In the data rows, 50 means zero.
Some points, one per row:
tensor([39., 53., 41., 54., 38., 53., 47., 55., 64., 57., 41., 53., 59., 38., 43., 33.])
tensor([59., 49., 53., 56., 54., 70., 72., 69., 35., 41., 24., 53., 41., 61., 56., 47.])
tensor([49., 63., 58., 51., 50., 64., 52., 39., 38., 18., 63., 39., 44., 49., 41., 61.])
tensor([51., 45., 22., 42., 47., 44., 52., 50., 53., 57., 45., 51., 62., 51., 43., 43.])
tensor([50., 57., 50., 36., 73., 49., 52., 38., 53., 49., 47., 46., 43., 44., 43., 59.])
tensor([50., 51., 51., 58., 50., 57., 48., 68., 54., 73., 44., 31., 65., 45., 68., 55.])
tensor([57., 45., 32., 63., 26., 47., 60., 50., 49., 45., 54., 53., 54., 68., 30., 53.])
tensor([59., 46., 39., 47., 42., 38., 55., 63., 54., 39., 42., 55., 47., 49., 49., 63.])
tensor([59., 46., 40., 38., 38., 11., 25., 56., 73., 55., 42., 57., 58., 46., 34., 44.])
tensor([51., 55., 55., 61., 46., 67., 47., 54., 52., 86., 48., 41., 64., 42., 63., 42.])
tensor([36., 45., 56., 62., 55., 52., 52., 62., 44., 51., 53., 52., 43., 60., 75., 44.])
tensor([54., 46., 66., 44., 46., 54., 45., 44., 52., 48., 54., 56., 51., 50., 56., 47.])
tensor([59., 49., 54., 70., 50., 70., 54., 57., 52., 55., 46., 41., 59., 43., 47., 52.])
tensor([47., 51., 52., 66., 49., 63., 50., 59., 50., 58., 46., 54., 56., 53., 62., 40.])
tensor([45., 38., 48., 22., 48., 21., 41., 36., 62., 32., 61., 55., 34., 76., 27., 55.])
tensor([58., 32., 54., 46., 47., 21., 35., 52., 54., 62., 44., 52., 86., 34., 25., 43.])
tensor([40., 48., 39., 36., 40., 36., 41., 60., 49., 52., 42., 53., 52., 47., 50., 57.])
tensor([52., 53., 39., 44., 50., 39., 71., 43., 36., 41., 48., 59., 50., 48., 50., 57.])
tensor([50., 83., 42., 48., 30., 37., 43., 71., 57., 58., 39., 49., 54., 37., 38., 45.])
tensor([41., 40., 37., 48., 53., 23., 23., 56., 66., 65., 41., 63., 63., 34., 42., 52.])
tensor([43., 37., 53., 28., 59., 20., 53., 35., 55., 45., 55., 63., 29., 72., 42., 57.])
Here are 10 more points, each followed by its number:
tensor([50., 60., 55., 44., 58., 66., 69., 36., 44., 33., 63., 46., 31., 62., 46., 63.]) 0
tensor([59., 53., 39., 34., 49., 24., 29., 43., 90., 55., 48., 41., 68.,  1., 35., 46.]) 1
tensor([44., 54., 43., 46., 59., 50., 50., 38., 41., 56., 58., 50., 43., 56., 42., 57.]) 2
tensor([56., 53., 47., 59., 35., 48., 65., 55., 42., 45., 57., 53., 44., 51., 49., 45.]) 3
tensor([51., 43., 48., 56., 46., 48., 35., 50., 56., 52., 55., 42., 46., 38., 70., 46.]) 4
tensor([43., 46., 52., 74., 53., 66., 59., 64., 38., 56., 54., 46., 55., 52., 74., 36.]) 5
tensor([61., 57., 45., 45., 50., 57., 64., 53., 47., 43., 53., 52., 37., 73., 59., 52.]) 6
tensor([51., 50., 57., 54., 46., 60., 38., 52., 54., 62., 41., 47., 64., 39., 55., 40.]) 7
tensor([52., 60., 76., 45., 44., 66., 38., 55., 55., 51., 35., 38., 57., 37., 53., 37.]) 8
tensor([47., 47., 51., 56., 30., 80., 48., 62., 57., 59., 39., 40., 64., 40., 54., 42.]) 9
Which three of these numbered points are nearest to each point below, looking only along the 5 directions in which the first points spread most? Their numbers follow each, nearest first.
tensor([40., 52., 52., 55., 51., 70., 50., 55., 53., 52., 52., 44., 47., 33., 57., 44.]) > 8 4 7
tensor([47., 55., 58., 51., 41., 56., 55., 71., 43., 53., 41., 31., 56., 63., 67., 38.]) > 5 9 4
tensor([38., 48., 59., 54., 49., 55., 46., 46., 56., 56., 30., 57., 62., 47., 58., 81.]) > 4 7 2
tensor([45., 38., 36., 42., 53., 40., 33., 58., 56., 60., 42., 51., 54., 53., 53., 50.]) > 4 7 2
tensor([60., 40., 48., 51., 40., 24., 23., 57., 71., 69., 36., 36., 77., 22., 29., 48.]) > 1 7 4
tensor([53., 50., 55., 67., 43., 56., 57., 58., 44., 51., 31., 51., 56., 45., 70., 45.]) > 5 9 7
tensor([50., 46., 58., 52., 55., 65., 33., 50., 51., 50., 54., 37., 53., 32., 66., 38.]) > 8 7 4
tensor([53., 35., 48., 39., 55., 63., 60., 49., 11., 52., 61., 54., 32., 55., 49., 58.]) > 6 0 2
tensor([58., 38., 39., 57., 49., 36., 28., 40., 66., 61., 59., 42., 60., 21., 22., 56.]) > 1 7 4
Here are 10 other points, each followed by its number:
tensor([56., 68., 41., 55., 41., 47., 52., 60., 54., 63., 43., 30., 59., 42., 57., 43.]) 0
tensor([52., 46., 37., 60., 48., 42., 41., 31., 65., 59., 58., 47., 68., 17., 37., 60.]) 1
tensor([44., 40., 56., 39., 72., 31., 39., 34., 50., 47., 59., 53., 42., 60., 36., 54.]) 2
tensor([38., 43., 48., 59., 61., 57., 51., 49., 44., 56., 48., 52., 52., 54., 59., 41.]) 3
tensor([63., 49., 47., 47., 48., 34., 32., 36., 71., 52., 73., 43., 53., 15., 29., 55.]) 4
tensor([56., 57., 49., 47., 48., 54., 76., 36., 32., 39., 64., 44., 41., 46., 51., 73.]) 5
tensor([50., 41., 39., 52., 47., 34., 37., 52., 63., 57., 43., 47., 53., 39., 33., 42.]) 6
tensor([45., 50., 56., 64., 48., 64., 52., 69., 51., 49., 47., 40., 65., 44., 58., 50.]) 7
tensor([47., 53., 49., 54., 49., 55., 27., 54., 34., 24., 51., 50., 40., 60., 45., 47.]) 8
tensor([48., 56., 46., 43., 64., 57., 68., 44., 48., 40., 55., 47., 38., 54., 43., 57.]) 9
Which three of these numbered points are nearest to each point below, looking only along the 5 directions in which the first points spread most? Their numbers follow each, nearest first.
tensor([45., 36., 67., 20., 61., 16., 36., 45., 56., 48., 47., 65., 42., 86., 35., 50.]) > 2 6 8
tensor([51., 82., 44., 56., 36., 64., 53., 47., 44., 46., 46., 43., 83., 39., 33., 51.]) > 0 7 1
tensor([48., 52., 52., 79., 49., 65., 41., 53., 53., 52., 42., 51., 48., 46., 61., 44.]) > 7 3 0
tensor([52., 38., 46., 59., 46., 29., 64., 47., 58., 58., 36., 58., 50., 41., 74., 40.]) > 3 6 7
tensor([49., 52., 50., 53., 52., 76., 56., 39., 36., 44., 64., 55., 33., 46., 46., 59.]) > 5 9 8
tensor([61., 58., 45., 47., 57., 40., 39., 47., 54., 44., 63., 48., 41., 42., 35., 68.]) > 8 9 2
tensor([43., 52., 61., 28., 60., 27., 42., 35., 48., 56., 55., 58., 32., 48., 43., 55.]) > 2 8 9
tensor([41., 54., 59., 59., 52., 52., 53., 49., 59., 59., 51., 50., 55., 49., 82., 41.]) > 3 7 0
tensor([55., 49., 54., 61., 46., 58., 54., 65., 51., 55., 44., 38., 60., 36., 63., 41.]) > 7 0 3
